128 stands for zero in the data rows.
Here are some points, one per row:
138|097|114|149|128|085|144|105|143|094|145|141|114|074|110|142|089|108|091|117|139|097|113|166|148|105|113|079|095|099|163|134|146|152|117|172|162|117|122|132|119|106|127|116|190|149|158|119|120|085|161|172|120|134|177|096|127|105|195|100|105|173|121|141
112|150|107|109|138|156|211|126|137|179|151|124|169|121|187|177|167|134|157|104|143|083|089|139|104|114|059|116|118|164|109|106|188|116|123|164|168|117|128|113|090|101|199|129|053|162|120|153|061|136|124|149|117|097|147|107|131|135|085|108|149|125|182|182
158|142|099|150|091|207|178|146|171|112|087|179|151|218|136|120|111|158|150|117|141|069|158|123|088|165|133|118|090|143|120|148|143|137|133|184|088|095|149|185|058|121|069|111|138|145|074|097|161|081|137|104|094|139|083|131|146|149|144|161|112|159|127|171
057|058|140|129|110|172|086|084|165|213|078|054|114|104|139|133|086|119|098|126|152|166|106|124|070|161|125|137|157|101|103|187|163|141|150|123|132|170|127|169|073|168|138|131|131|124|158|067|149|175|112|122|104|161|157|187|139|141|157|106|164|147|158|159
096|105|132|084|156|096|166|132|111|106|107|050|139|179|153|080|109|120|098|086|113|103|109|125|104|125|087|118|190|200|134|120|156|131|095|159|143|121|158|129|157|155|103|122|106|004|113|127|123|134|123|128|094|127|126|105|126|177|159|128|026|127|115|047
093|074|039|124|109|071|170|117|119|114|129|168|150|122|073|054|215|150|130|122|136|119|116|109|075|113|113|123|136|103|073|157|169|158|149|051|126|138|122|112|143|109|124|140|130|154|115|071|155|167|135|135|137|144|078|091|132|117|108|097|148|156|154|069
098|144|109|187|173|127|102|118|105|152|152|150|186|153|131|122|072|087|082|074|143|131|131|125|136|146|108|128|111|157|134|128|122|148|185|091|128|111|089|093|055|124|201|162|144|160|090|109|122|169|142|100|180|154|114|130|131|091|130|158|005|060|068|104
080|158|156|130|105|181|100|205|138|119|051|167|133|105|083|102|121|105|089|051|062|134|078|167|174|120|117|189|137|110|145|144|098|140|116|134|113|089|090|158|145|152|109|156|105|131|084|161|105|135|114|142|147|098|142|111|143|108|118|049|131|142|174|100
144|165|153|168|152|054|150|175|129|169|127|136|131|107|140|122|151|097|081|155|126|144|109|108|117|134|142|174|115|133|124|131|100|131|132|136|207|083|195|134|109|121|062|131|145|160|097|089|149|135|137|168|062|104|181|150|118|164|103|150|162|094|072|111
126|111|136|098|129|152|086|119|114|065|145|140|151|144|164|126|113|131|101|138|180|144|163|154|154|176|111|122|108|139|174|146|104|104|099|148|098|126|132|137|115|079|159|134|154|147|145|107|111|169|127|150|125|100|136|133|167|187|096|088|186|147|087|056
158|157|157|107|186|141|115|119|133|158|138|211|142|105|156|122|129|136|110|102|149|107|143|137|102|129|157|134|194|184|136|113|157|198|163|190|140|160|157|061|158|141|129|141|098|145|117|130|108|082|114|124|135|168|085|196|107|093|161|122|197|186|123|099
102|065|126|135|156|158|157|138|149|104|139|146|157|109|094|145|098|134|142|177|104|209|137|118|051|150|173|144|117|119|182|098|138|153|140|162|084|161|154|096|168|113|175|121|129|118|065|156|184|136|075|150|072|095|166|110|141|094|142|139|104|095|187|147
133|111|100|072|174|143|052|135|162|123|193|127|132|167|104|167|154|121|120|122|144|171|114|099|126|145|130|121|081|204|098|107|156|150|135|133|163|104|085|131|100|116|040|148|133|123|170|101|087|078|115|132|091|125|095|121|109|099|093|062|123|076|196|163
131|139|115|103|105|086|134|082|139|135|131|124|095|153|130|143|139|092|213|133|138|126|115|135|132|135|063|139|102|072|216|177|096|157|136|141|113|121|127|085|128|175|110|170|117|151|126|127|110|112|132|138|096|128|122|150|130|139|144|124|127|091|111|108
119|124|111|114|120|141|136|103|108|158|121|096|132|131|117|044|066|106|155|098|111|157|096|177|190|115|143|115|111|165|134|131|148|126|157|143|141|117|111|113|145|086|072|098|100|170|201|164|162|159|089|149|116|084|084|090|163|093|117|255|179|146|133|118
133|171|172|131|145|144|157|152|166|071|136|093|181|117|118|161|101|172|112|177|145|146|110|115|147|096|111|108|089|120|110|125|118|202|055|053|143|181|110|152|117|160|099|127|082|176|116|154|132|157|123|138|156|189|085|115|113|151|186|155|154|109|128|101
145|085|092|126|080|077|082|132|127|106|092|134|113|109|250|182|107|104|123|077|111|145|146|097|079|045|134|139|094|148|078|090|117|094|124|123|068|161|092|141|144|141|099|095|091|141|093|146|145|110|167|196|122|118|103|134|102|100|097|132|123|124|087|102
103|033|104|118|140|122|093|114|135|146|150|166|144|129|126|101|121|163|176|124|180|090|101|074|134|115|142|113|114|127|075|158|133|195|122|136|153|129|117|155|199|141|110|166|124|115|092|166|153|167|107|097|191|097|202|124|178|167|125|124|145|122|070|173
183|130|178|174|102|089|129|127|125|195|141|077|153|185|159|095|135|145|112|138|168|125|061|096|097|085|142|124|114|203|180|166|087|090|084|078|070|109|097|080|138|100|121|065|157|129|120|137|125|083|075|112|163|122|133|133|131|099|130|060|136|167|152|155
134|090|122|127|098|154|205|149|107|107|215|112|114|130|135|186|121|126|104|128|077|116|121|117|168|161|120|172|127|163|137|106|109|125|188|094|122|124|099|146|177|143|145|165|098|143|143|116|209|122|133|067|070|145|166|176|122|118|138|117|130|193|135|121
171|142|122|098|106|158|121|126|215|145|117|103|122|081|142|099|120|122|126|157|190|120|131|147|130|171|159|128|130|136|144|123|120|113|150|074|116|119|137|167|232|168|148|135|122|130|102|082|042|101|166|133|138|138|166|096|109|095|064|187|080|157|157|119
143|121|142|117|079|117|100|138|139|114|129|107|139|116|051|177|132|117|142|119|142|149|114|152|139|109|104|062|186|125|114|165|109|120|125|155|144|149|167|098|127|095|131|105|124|187|121|128|157|107|143|100|134|072|135|155|066|165|111|124|087|144|111|117
116|154|108|098|049|119|165|136|130|118|151|154|090|118|134|143|086|073|142|145|158|179|168|091|137|164|133|141|127|107|072|078|151|150|147|099|135|056|146|080|099|173|125|037|143|089|127|128|123|134|060|104|207|116|139|100|107|154|169|110|158|136|131|108
141|175|068|146|122|168|123|173|075|103|121|111|109|092|145|090|123|134|158|174|135|127|099|104|146|097|126|085|105|098|126|163|089|153|145|174|137|149|119|114|116|118|148|116|136|081|154|109|138|119|107|150|112|181|154|173|119|119|084|111|120|110|126|105
134|126|158|160|164|152|143|149|135|091|193|090|124|131|109|091|135|075|108|086|148|151|151|156|108|114|129|134|142|104|070|145|081|107|133|121|082|136|148|091|105|184|142|206|132|066|143|162|123|090|130|166|118|129|101|085|117|154|098|157|168|165|083|222
180|109|099|079|149|105|159|151|099|109|100|077|095|114|082|123|080|146|123|126|108|109|142|038|176|144|143|138|177|139|138|121|160|100|060|159|107|129|118|131|091|173|159|183|175|160|084|085|102|135|153|137|155|105|115|126|120|085|089|160|161|133|142|161
145|124|140|104|092|101|094|201|149|135|107|122|119|144|144|066|181|134|069|152|135|089|154|106|114|142|128|151|121|085|095|081|157|147|129|143|053|113|101|079|127|102|152|140|147|202|213|199|107|172|101|095|085|156|163|144|098|156|160|170|083|109|148|146
155|111|108|173|130|141|117|119|090|147|164|133|131|119|111|139|174|116|131|129|118|118|109|154|122|164|153|127|157|083|136|056|075|156|068|125|111|147|076|144|101|122|121|106|099|060|115|090|068|159|146|141|125|059|107|164|120|118|164|174|134|149|128|153
113|167|155|090|155|101|130|122|065|150|135|134|142|120|117|126|091|166|177|178|123|151|126|133|110|154|123|092|155|119|130|105|153|149|193|051|078|070|097|169|091|096|094|129|146|120|103|205|133|148|191|186|140|150|139|131|083|176|145|114|139|159|148|143
113|119|117|143|179|086|065|108|139|097|161|151|139|127|176|144|112|119|145|105|016|100|155|152|098|134|087|119|165|097|163|158|121|118|072|087|117|115|150|158|108|103|101|089|134|121|123|130|119|124|056|048|152|196|171|089|073|095|065|183|170|150|153|135
140|135|152|149|115|119|087|139|149|162|102|124|135|148|143|173|140|158|130|137|086|047|102|077|159|150|142|121|129|147|142|089|082|174|225|159|116|193|195|153|114|123|153|117|148|100|152|111|135|135|141|110|123|107|082|000|117|157|137|112|165|117|142|126
218|108|134|117|160|178|108|054|083|115|111|155|105|167|120|099|173|107|071|155|102|141|147|106|153|087|140|132|103|109|165|133|150|127|137|070|172|155|163|167|066|179|150|114|047|149|145|167|160|092|111|166|169|108|169|126|120|157|133|145|091|137|149|109
131|181|208|088|122|076|155|150|109|123|088|151|088|156|156|161|147|125|113|088|148|166|175|141|095|103|163|060|119|098|138|144|121|158|120|142|138|113|095|120|128|086|128|187|101|089|166|063|170|132|166|074|163|104|174|116|179|103|123|149|128|100|172|137
157|187|085|146|157|125|140|120|094|137|104|072|122|071|108|175|156|085|169|081|160|153|148|128|100|145|182|130|111|113|149|125|152|120|118|134|138|151|145|174|152|094|118|155|151|155|143|163|127|118|075|095|130|137|105|112|148|160|134|094|100|152|098|102
134|104|165|160|066|164|110|128|106|149|172|095|094|124|101|094|115|153|164|089|138|129|180|126|153|095|134|174|090|103|154|116|162|093|127|151|166|161|126|095|130|048|118|140|117|099|081|107|111|129|166|129|138|185|138|122|090|169|133|122|148|086|144|104
186|085|125|137|144|179|157|111|178|150|038|148|108|152|145|155|117|127|166|157|088|130|092|186|154|103|109|157|195|134|066|079|145|149|107|047|121|112|127|083|117|060|138|173|199|106|158|130|122|103|118|137|130|142|137|136|155|116|120|106|116|074|063|114
088|147|129|118|119|142|123|146|145|132|158|106|167|159|178|133|183|148|161|155|047|142|193|158|135|067|138|164|147|157|132|137|115|125|162|161|173|127|119|145|164|165|150|127|233|147|133|100|128|120|126|172|203|114|094|167|161|164|156|157|097|162|172|145
099|101|189|102|112|154|122|137|120|072|120|095|136|095|102|118|194|111|178|130|163|082|142|123|106|111|137|096|134|133|175|101|110|089|155|124|157|102|126|140|086|149|127|099|145|134|123|148|131|135|134|117|109|134|142|144|152|059|134|125|155|095|072|105
142|097|108|208|132|144|131|101|126|126|078|150|130|082|126|141|144|167|109|132|167|180|136|101|124|140|084|137|133|131|148|106|074|112|101|138|168|068|104|123|140|161|147|128|138|084|157|167|133|133|186|071|124|121|066|131|108|152|107|162|145|139|170|135
170|179|138|120|130|105|135|074|118|125|160|165|133|079|086|108|106|151|146|125|162|144|147|151|121|073|066|165|161|141|099|113|093|083|128|170|104|165|136|181|120|138|110|112|145|154|152|102|135|153|118|106|100|126|169|104|158|115|158|099|102|097|129|130
150|101|155|098|095|086|156|124|074|106|133|130|166|110|120|163|102|188|089|144|114|119|067|179|096|175|146|151|097|057|118|137|140|056|164|158|141|153|192|118|125|128|082|129|126|113|151|148|086|117|124|112|194|144|085|175|176|113|091|115|094|103|118|133
106|161|119|155|160|078|100|185|165|092|120|125|035|138|113|096|147|128|161|193|136|123|104|208|111|168|101|178|090|170|157|111|183|109|108|141|151|177|105|132|118|132|163|100|096|113|140|121|193|144|164|118|178|114|111|139|121|130|109|108|127|136|077|158
109|157|114|151|160|102|108|118|134|127|116|078|072|161|124|096|139|187|136|109|119|152|184|111|179|179|094|087|085|098|065|120|075|123|132|120|145|146|191|120|140|093|157|097|106|134|096|152|109|113|126|152|106|133|144|169|180|069|137|098|125|150|129|117
131|119|080|149|137|146|154|172|130|115|141|158|107|155|146|158|149|126|105|162|069|159|143|128|141|130|167|105|183|164|137|213|133|064|179|125|137|142|098|130|177|147|130|109|101|148|125|142|051|145|148|100|109|137|126|114|161|141|217|131|170|091|111|142
163|187|149|140|109|134|132|088|173|131|162|126|128|139|111|125|131|074|089|119|120|091|140|119|134|133|110|064|137|078|143|142|184|104|120|135|140|126|118|168|193|118|129|113|164|097|113|159|173|179|129|151|104|121|091|165|114|112|117|088|144|067|114|142
121|143|148|134|166|147|095|120|129|150|126|187|123|128|078|211|146|153|159|104|155|093|094|097|150|139|153|149|106|117|100|158|123|060|082|115|105|092|130|075|140|167|153|103|131|079|153|109|154|166|146|181|103|157|121|127|140|141|137|189|113|167|165|103
063|150|124|098|098|110|110|094|076|172|094|138|170|152|097|098|102|138|126|145|086|123|123|174|142|136|189|135|103|138|086|114|116|120|060|144|126|096|102|165|176|174|216|139|115|144|121|119|128|023|131|111|093|136|129|125|086|129|133|110|168|084|094|130
000|145|144|132|142|150|152|084|118|126|115|159|114|103|172|117|113|109|108|183|147|093|163|095|216|084|179|149|157|112|156|139|122|120|096|106|100|151|151|102|126|097|064|129|098|139|152|124|116|128|137|110|108|094|089|124|112|115|089|085|048|137|118|176
Along one direction, these points spread out more than along any other. How far along it is each point below, from 0 to 99? 50 is the average, and the first point above lies past it. One standard deviation of the points above along it is 16.
163|187|149|140|109|134|132|088|173|131|162|126|128|139|111|125|131|074|089|119|120|091|140|119|134|133|110|064|137|078|143|142|184|104|120|135|140|126|118|168|193|118|129|113|164|097|113|159|173|179|129|151|104|121|091|165|114|112|117|088|144|067|114|142 >> 71
158|157|157|107|186|141|115|119|133|158|138|211|142|105|156|122|129|136|110|102|149|107|143|137|102|129|157|134|194|184|136|113|157|198|163|190|140|160|157|061|158|141|129|141|098|145|117|130|108|082|114|124|135|168|085|196|107|093|161|122|197|186|123|099 >> 23
103|033|104|118|140|122|093|114|135|146|150|166|144|129|126|101|121|163|176|124|180|090|101|074|134|115|142|113|114|127|075|158|133|195|122|136|153|129|117|155|199|141|110|166|124|115|092|166|153|167|107|097|191|097|202|124|178|167|125|124|145|122|070|173 >> 44
131|181|208|088|122|076|155|150|109|123|088|151|088|156|156|161|147|125|113|088|148|166|175|141|095|103|163|060|119|098|138|144|121|158|120|142|138|113|095|120|128|086|128|187|101|089|166|063|170|132|166|074|163|104|174|116|179|103|123|149|128|100|172|137 >> 67
102|065|126|135|156|158|157|138|149|104|139|146|157|109|094|145|098|134|142|177|104|209|137|118|051|150|173|144|117|119|182|098|138|153|140|162|084|161|154|096|168|113|175|121|129|118|065|156|184|136|075|150|072|095|166|110|141|094|142|139|104|095|187|147 >> 35
171|142|122|098|106|158|121|126|215|145|117|103|122|081|142|099|120|122|126|157|190|120|131|147|130|171|159|128|130|136|144|123|120|113|150|074|116|119|137|167|232|168|148|135|122|130|102|082|042|101|166|133|138|138|166|096|109|095|064|187|080|157|157|119 >> 35
145|085|092|126|080|077|082|132|127|106|092|134|113|109|250|182|107|104|123|077|111|145|146|097|079|045|134|139|094|148|078|090|117|094|124|123|068|161|092|141|144|141|099|095|091|141|093|146|145|110|167|196|122|118|103|134|102|100|097|132|123|124|087|102 >> 45
099|101|189|102|112|154|122|137|120|072|120|095|136|095|102|118|194|111|178|130|163|082|142|123|106|111|137|096|134|133|175|101|110|089|155|124|157|102|126|140|086|149|127|099|145|134|123|148|131|135|134|117|109|134|142|144|152|059|134|125|155|095|072|105 >> 72
000|145|144|132|142|150|152|084|118|126|115|159|114|103|172|117|113|109|108|183|147|093|163|095|216|084|179|149|157|112|156|139|122|120|096|106|100|151|151|102|126|097|064|129|098|139|152|124|116|128|137|110|108|094|089|124|112|115|089|085|048|137|118|176 >> 55
080|158|156|130|105|181|100|205|138|119|051|167|133|105|083|102|121|105|089|051|062|134|078|167|174|120|117|189|137|110|145|144|098|140|116|134|113|089|090|158|145|152|109|156|105|131|084|161|105|135|114|142|147|098|142|111|143|108|118|049|131|142|174|100 >> 42
142|097|108|208|132|144|131|101|126|126|078|150|130|082|126|141|144|167|109|132|167|180|136|101|124|140|084|137|133|131|148|106|074|112|101|138|168|068|104|123|140|161|147|128|138|084|157|167|133|133|186|071|124|121|066|131|108|152|107|162|145|139|170|135 >> 42
141|175|068|146|122|168|123|173|075|103|121|111|109|092|145|090|123|134|158|174|135|127|099|104|146|097|126|085|105|098|126|163|089|153|145|174|137|149|119|114|116|118|148|116|136|081|154|109|138|119|107|150|112|181|154|173|119|119|084|111|120|110|126|105 >> 71
133|171|172|131|145|144|157|152|166|071|136|093|181|117|118|161|101|172|112|177|145|146|110|115|147|096|111|108|089|120|110|125|118|202|055|053|143|181|110|152|117|160|099|127|082|176|116|154|132|157|123|138|156|189|085|115|113|151|186|155|154|109|128|101 >> 52
119|124|111|114|120|141|136|103|108|158|121|096|132|131|117|044|066|106|155|098|111|157|096|177|190|115|143|115|111|165|134|131|148|126|157|143|141|117|111|113|145|086|072|098|100|170|201|164|162|159|089|149|116|084|084|090|163|093|117|255|179|146|133|118 >> 47
109|157|114|151|160|102|108|118|134|127|116|078|072|161|124|096|139|187|136|109|119|152|184|111|179|179|094|087|085|098|065|120|075|123|132|120|145|146|191|120|140|093|157|097|106|134|096|152|109|113|126|152|106|133|144|169|180|069|137|098|125|150|129|117 >> 70
